Rotation paths and how fast each direction turns (degrees a step):
Each turn is a multiple of 5 degrees from 10 to 175, or 0.
Each row of a path follows its step; steps can be skipped.
path 1
step 0: 7.1; -13.4; -9.2; -2.4; -14.6; 22.7; 2.7; 16.3; 22.4; -45.4; 14.4; -32.5; 25.3; -29.0; -26.0; 0.6; -30.8; 3.5; -3.6; 22.9; -31.5; -0.2; 5.1; 27.9; 11.1; 5.2; -26.6; 22.3; 52.7; 37.3; -4.2
step 1: -2.1; 10.2; 13.0; -24.4; 57.5; 25.5; 7.0; 22.3; 30.8; 11.1; 6.5; -17.5; 21.9; -21.9; 5.5; -9.7; -10.5; -11.8; 3.0; 51.0; -6.0; -17.9; -0.3; 27.7; 39.0; 37.8; 17.9; -26.1; 13.4; -0.9; 11.8
step 2: -3.3; 19.5; 22.0; -38.5; 15.4; 6.2; 18.9; 12.0; 0.1; 9.3; 10.4; 7.8; -5.2; -9.1; 39.9; 3.9; -21.6; -10.4; -15.9; 13.5; -8.0; 52.7; -25.9; 25.3; -33.6; 41.3; -26.8; 0.7; 27.6; 20.8; 32.3
step 3: 11.2; -40.0; 1.9; -28.1; -22.6; 39.5; -2.2; 28.6; 45.7; 1.6; 6.8; -7.8; -3.7; 3.3; -34.2; 7.2; 6.9; 13.4; 10.7; 20.7; -29.4; 45.5; 0.6; 0.0; -6.2; 10.6; 9.5; 3.3; 7.6; 39.6; 41.6
step 4: 14.8; 34.8; 9.8; 18.2; 26.2; 22.6; -16.5; 38.1; 18.3; -12.9; 14.2; -2.6; 41.9; 14.0; -12.1; -22.2; 20.1; 29.0; -13.3; -6.0; -23.9; -2.2; 1.3; -2.0; 21.7; 58.8; 8.0; 10.1; 24.4; 11.4; 34.6
step 5: 0.5; -21.1; 44.7; -6.6; 26.4; 6.5; 17.2; -12.7; -12.0; -17.7; 8.1; -26.4; 39.0; -22.8; 14.9; 13.6; 2.9; -19.3; 5.5; -7.8; -35.4; -4.5; -16.2; 45.7; -7.5; 29.2; -13.6; 39.0; 6.1; 32.3; 30.9
step 6: -22.0; -9.9; -2.0; -8.8; -9.6; 17.6; 50.6; 34.8; 26.0; -13.2; 5.2; -36.9; -1.0; -57.8; -21.2; -4.1; -12.0; 4.8; 8.3; 10.5; -34.3; 9.9; -26.2; 13.4; 7.7; 12.2; 5.4; -26.3; 41.7; 5.6; 13.7
step 7: 41.0; -5.3; -8.9; -37.5; 28.2; 42.4; -5.3; 27.8; -6.7; 0.5; 7.2; 6.7; 43.6; 7.3; 11.6; -18.6; -29.8; -2.1; -20.2; 16.6; -12.8; 16.8; -10.0; 21.6; 20.4; 20.8; -3.4; -46.0; 33.0; 4.7; 16.9
step 8: -8.5; 22.2; 17.8; -17.8; 22.2; 56.3; 8.3; -7.2; 25.6; 25.9; 1.5; -11.7; 14.2; -6.9; 37.8; 1.6; -2.5; -13.2; 23.1; 4.6; -4.9; 25.9; 4.0; -8.1; -21.0; 21.0; -10.8; 12.6; 9.1; 61.0; 39.5
Directions:
-10.8; 26.7; -6.5; 11.2; -5.7; 0.2; 8.8; 7.9; 7.2; -0.9; -8.6; -6.7; -1.0; -7.6; 5.5; -6.2; 1.6; 7.5; -9.8; -5.5; 0.7; 5.9; 1.6; -12.8; -8.6; 10.1; -10.5; 1.3; 9.3; -10.3; -4.4  160
3.0; -9.8; -10.1; 2.0; -4.0; -8.2; -15.3; 0.3; -4.5; -8.0; -4.2; -1.7; -2.2; -1.3; -2.9; 1.7; 15.8; 8.4; 6.9; -13.2; -7.9; -11.2; -1.6; -11.0; -3.6; 22.4; 0.6; 15.7; -4.1; 5.0; 7.2  65
-4.0; 3.6; -8.1; -2.1; -7.5; -6.3; -10.9; -10.0; 13.9; 6.4; 0.0; 10.7; -10.1; 1.8; 1.4; 0.9; 7.1; 4.1; 0.3; 24.0; 6.8; -0.4; -0.6; 17.5; 8.2; 7.6; -12.5; 11.5; 7.4; -2.0; -3.7  35
1.2; 14.4; -5.2; -2.5; -1.4; 4.3; -9.7; 0.0; 7.9; 9.6; 7.1; -4.7; 19.1; 11.2; 5.0; 16.7; -9.5; -3.0; -3.8; -4.1; 6.9; -19.6; -0.9; 4.4; 1.9; 10.4; 3.0; -6.4; -10.5; -8.5; 7.2  115
-4.0; 4.3; 13.3; 1.9; -11.6; -6.0; 4.0; 2.9; -3.9; -3.5; -18.4; -2.8; -10.0; 10.5; 15.4; -5.5; -11.1; -9.8; 13.9; 2.2; 0.7; -8.5; -5.5; 4.9; -3.4; -2.5; 1.3; 7.5; 2.4; -1.5; 21.7  115
